In the rows, zero is written as 128.
One turn moves every row onto another: examples first, then more rows asked:
K693: [140 102 121 144 125 103 114 166 128 114  97 153 112 119 144 158 135]
K564: [113 120 104 131 124 134 145 145 102 100 120 127 116 114 146 155 117]
K639: [107 115 135 129 119 150 145 162  97 110 124 123 112 112 145 158 114]
K394: [150 136 125 141 126 137 137 161 130 131  90 140 132 140 113 179 100]
K644: [132 128 166 128 108 140 138 161  96 129 142 139 114 119 116 148 126]
K422: [128 126 131 150 109 125 134 172 105 130  98 139 109 105 107 164 141]
K391: [134 121 141 139 125 104 121 170 108 118 129 158 104 122 128 139 150]
K298: [150 113 157 140 124 137 142 157 114 113 123 167 133 149 150 153 109]
K47: [158 120 150 151 132 142 122 150 101 107 106 161 127 140 148 159 116]
K553: [151 129 133 142 141 131 135 164 120 134  86 149 139 146 120 175 108]
K642: [147 134 131 140 140 128 123 143 106 132  83 133 129 129 120 171 103]
K132: [137 137 136 135 139 143 106 177 131 127 145 130 137 111 134 153 120]
K213: [143 135 125 115 143 109 114 162 138 142 119 128 129 132 113 160 113]
K566: [111 138 118 118 156 120 126 167 113 125 121 121 116 128 132 151 115]
K685: [160 117 136 107 127 108 129 136 114 132 114 142 123 149 111 165 118]
K195: [126 136 131 140 133 150 118 192 126 132 123 125 127 111 119 167 125]
K714: [125 133 137 137 140 135 113 186 132 125 137 135 131 101 132 153 130]
K246: [162 111 154 137 126 139 133 146 107 106 112 167 131 145 142 164 117]
K549: [109 116 121 126 127 134 154 148  93  98 124 137 112 115 145 151 124]
K523: [144 125 100 111 113 132 146 138 120 113 141 130 132 130 115 166 122]
K865: [131 115 114 111 112 127 166 141 121 116 132 139 133 142 128 161 108]
K908: [155 113 113 148 102 135 134 173 145 113 116 155 128 126 124 174 130]
K616: [155 110 111 135 108 131 117 164 138 112 139 146 134 112 128 166 144]
K623: [143 121 128 113 101 138 159 139 122 117 135 135 127 140 120 165 102]
K879: [142 115 132 110 117 110 140 144  97 115 139 149 109 140 116 148 144]
K918: [127 121 129 130 136 141 117 193 130 136 132 128 137 110 125 165 137]
K16: [131 124 168 123 121 132 134 167 106 135 151 142 127 122 125 143 125]
K845: [103 107 132 127 122 130 151 155  95 116 114 128 116 112 147 152 117]
K717: [137 139 164 123 133 137 136 157  99 121 150 149 125 130 123 142 123]
K959: [148 110 150 142 111 149 142 153 115 104 118 157 123 142 151 162 102]
K134: [145 114 109 104 120 137 152 137 122 108 132 135 135 138 124 173 114]
K748: [157 110 113 131 111 122 124 164 148 120 125 148 136 113 118 173 139]
K551: [126 118 136 143 122 115 135 166  98 139  87 140 117 110 111 164 138]
K40: [148  93 119 123 134 129 116 160 128 102 119 145 125 139 159 168 124]
K308: [149 107 103 134 111 127 140 173 141 118 123 153 137 130 122 174 141]
K25: [150 125 133 140 141 127 123 155 123 130  79 141 135 126 123 177 106]
K327: [128 124 124 145 113 108 136 142  96 123  94 138 108 103 118 154 130]
K613: [152 142 163 136 125 132 124 154 102 126 145 153 126 130 120 142 124]
K304: [129 118 135 118 155 140 123 161 101 106 124 136 119 147 156 156 115]
K790: [119 131 131 141 124 107 137 156 102 130  95 138 111 100 111 154 131]

K549 moves to K790
K918 moves to K308
And these:
K394 moves to K959
K391 moves to K213
K132 moves to K616

